128 stands for zero in the data rows.
Here are some points, each followed by its number:
[114 143 143 116 132  56 113 141  93 168 148 106 147 124 123 127 130 140
 194 128 159 119 107 133] 0
[117 101 150 121 114 134 112 125 110 121 132 105  63  99 148 155 124 112
  81 109 111 132 119 103] 1
[131 139 167  99 113 120 127  92 115 165 139 104 155 114 109 108 102 153
 139 142 132 106 171  76] 2
[111 149 102 154 134 137 139 138 176 154  83 129 137 121 120 138 149 120
 123 147  97 100 136 166] 3
[162 115 146 147 106 142 145 129 122 108 153 133 104 106 130 108 144 132
 103  90 136 141 116 116] 4
[150 119 149 151 112 133 147 138 120 113 145 137  99 111 126 103 145 126
 108  89 140 125 119 110] 5
[151 169 106 141 115 152 110 124 143 110 147 128  73 106 161 111 115 123
 107  97 117  89 136 118] 6
[188 105 127 148  92 146 134 108 137 110 166 163  79 131 142 100 137 136
 107  63 125 111 129 115] 7
[131 129 169 140 151 134 157 144 103 110 129  98 124 107 104 114 135 120
 110 113 122 187 118 119] 8
[121 124 139 107 110  80 100 128 114 121 157  91 154 120 131 108 140 131
 152 134  92 142 114 149] 9
[106 154 113 163 136 143 138 152 180 143  87 137 160 123 106 133 156 115
 120 151  95 101 120 161] 10
[ 86 144  98 123 150 137  97 179 167 140  54 111 149  95 104 197 150 127
 110 166  98 152 120 172] 11
[105 147  99 158 125 154 140 162 159 134  91 128 131 120 104 151 143 117
 106 139 101 127 106 157] 12
[187 104 132 146 115 151 135 102 138 119 155 158  94 127 133 104 143 141
 110  78 116 139 141 117] 13
[172  98 122  82 128 124 145  79 131 129 109 148 102 140 183 117 109 113
 107  90 135 141 117 117] 14
[139 117 156 156 137 134 130 146 134 127 124 172 111 115 124 100 160 135
 127  97 136 100 142  95] 15
[116 142 153  99 107 107 159 118 123 130 109 155 160 136 161 115 134 125
 107 116 142 148  97 116] 16
[158 118 151 150 151 143 148 118 132 134 133 144 125 118 116 100 146 139
 121 107 124 152 145 113] 17
[127  96 159 116 137 130 103 124 111 156 115 114  78 104 138 160 127 112
 103 137 103 119 149 119] 18
[ 93 138 148 140 113 116  86 161 114  99 108 145 174 166 139 142 152 117
 128 152 144 147 133 142] 19
[141 111 160 142 141 141 114 147 125 110 121 166 102 122 121 117 155 132
 124  90 110 131 144 100] 20
New points follow, each followed by the numbers of its five nearest points above by angle, nearest first.
[110 167 132 161 108 120  94 149 135 147 139 101 176 131 102 102 116  99
 174 136 132  98  72 132] : 0 9 10 19 12
[145  93 121 133 107  99 103 122 160 119 131 113 126 129 160 137  87 127
 159 174 112  98 180 126] : 2 18 9 6 3
[100 126  98  98 156 138 168 128 105  94 120  89 142 127  95 106 164 143
 149 138 116 120 116 123] : 8 9 12 10 11
[114 119  97  89 138 153 158 117 108 101 134  97 123 129  94 106 142 137
 130 116 102 116 117 137] : 8 9 12 4 13
[176 106 138 147 131 147 129 108 140 125 143 170  97 134 128 101 145 140
 121  80 112 128 152 111] : 13 7 17 20 15
[146  93 120 132 108 100 103 120 160 120 132 114 126 131 161 138  85 127
 159 173 111  98 182 126] : 2 18 9 6 3
[123 134 123 168 119 122 111 140 161 127 125 132 157  82 141 117  91 151
 171 159 161 104 121 121] : 0 10 2 3 11
[129 106 141 131 131 120 117 100 112 124 133 169 121 166 136 140 120 112
  90 136 153 132 129 123] : 14 16 19 7 13
[163  97 104 132 115 123 115 101 157 136 130 120 123 129 159 154  73 134
 147 167 120 111 195 126] : 2 18 14 6 3
[121  97 160 120 111 140 117 119 112 131 137 112  56 104 153 152 117 110
  78  99 108 107 132 105] : 1 18 6 5 7
[129 141 158 135 133 152 147 123 118 149 138 106 112  89 122 140 119 113
 132 139 122 135 115  97] : 8 1 18 2 4
[121 112 139 129 141 125 118 107 117 122 126 170 137 153 135 141 129 118
  98 151 158 141 134 129] : 19 16 14 18 20
[104 137 101 138 122 143 153 151 110 144 125 120 171 103 130 180  87 132
 140 156 163 171 158 154] : 11 19 12 0 3
[132 134 166 155 153 137 144 148 134 124 130 155 142 116 120  94 138 142
 137 110 145 107 131 103] : 15 17 20 5 4
[178 163 111 113 151  85 121  76 158 133 143 165 138 165 112 120 133 114
 177 132 117  64 157 112] : 2 0 15 7 6
[103 128 107  97 166 125 164 137 116  94 116  97 151 132 106  97 165 143
 175 146 122  82 124 109] : 0 9 10 2 3
[119 120 112 146  95 125 127 152 131 116 119 117 143 100 136 148 112 138
 144 156 150 130 148 133] : 11 19 12 3 0
[117 129 109 149 118 136 132 147 129 131 123 123 162  86 131 158 106 143
 145 158 162 147 140 142] : 11 12 19 10 0
[ 86 146  98 118 162 135  95 171 175 148  51 110 155  93 108 194 147 131
 112 175  93 152 133 173] : 11 12 3 10 19
[165 103  98 132 101 140 120 105 147 130 129 122 116 122 153 161  89 142
 131 157 130 120 191 124] : 18 6 2 14 13
[159 102  99 140 129 129 123 103 151 146 122 120 138 113 148 161  75 136
 149 170 133 125 186 132] : 2 18 3 14 11
[139  86 149 148  69 120 118 111  84 105 173 141  86 194 146 130 117 105
  63  88 170 118 102 103] : 7 5 4 1 13
[142 126  79  90 119 181 162  92 108 112 172 117  82 140 105 101 101 140
  96  61 108 110 107 155] : 7 13 6 4 14
[141 132  99 141  73 159 133 135 130 115 130 129 118 110 144 154 106 154
 120 134 156 128 161 119] : 6 7 4 13 1
[127 132  85  98 133 166 169 103 103 107 158 109  99 139 105 102 121 142
 114  82 117 110 108 142] : 7 6 13 4 5
[134  89 173 123 148 124 114 121 127 177 112 136  86 106 140 147 119 107
 122 138 116  89 167 127] : 18 1 15 2 20
[ 83 177 110  96 161  97 172 135 139 166 108  99 159 172 120 160 172 125
 152 103 134 136 104 150] : 0 11 3 10 16
[131 120 148 132 133  97 105 103 121 139 124 175 119 192 131 143 105  98
 111 124 130 100 133 116] : 14 19 18 7 16
[128 131  88 153  90 166 152 159 136 118 106 120  84 124 115 154 142 125
  97 115 100 128  94 154] : 12 3 10 11 1
[110 136 178 147 161 123 164 160 100 120 116  97 133  99  98 109 144 116
 115 126 136 175 119 111] : 8 17 5 4 20
[104 128 103  98 178 124 166 133 127  99 119 102 153 133 111  92 155 150
 181 146 129  78 131 109] : 0 2 10 3 9
[130 125 166 147 134 135 144 154 114 111 129 126 123  98 117 112 150 128
 113 110 137 147 117 108] : 8 5 4 20 17
[126 110 105 146 152 117 133 128 136 154 114 115 175  94 132 169  81 127
 163 180 147 151 164 153] : 11 3 0 10 2
[120 177 118 154 127 151 115 150 137 116 124 122 133 108 133 117 129 122
 146 116 126  94 131 117] : 6 10 3 12 15
[120 134  80 129 137 152 129 142 163 147  80 108 104  95 121 164 141 147
 105 155  92 142 141 162] : 11 12 3 10 18
[118 108  97  82 175 139 149 104 142 131 132 120 129 130 104  92  96 149
 166 123 111  81 163 127] : 2 14 3 0 17
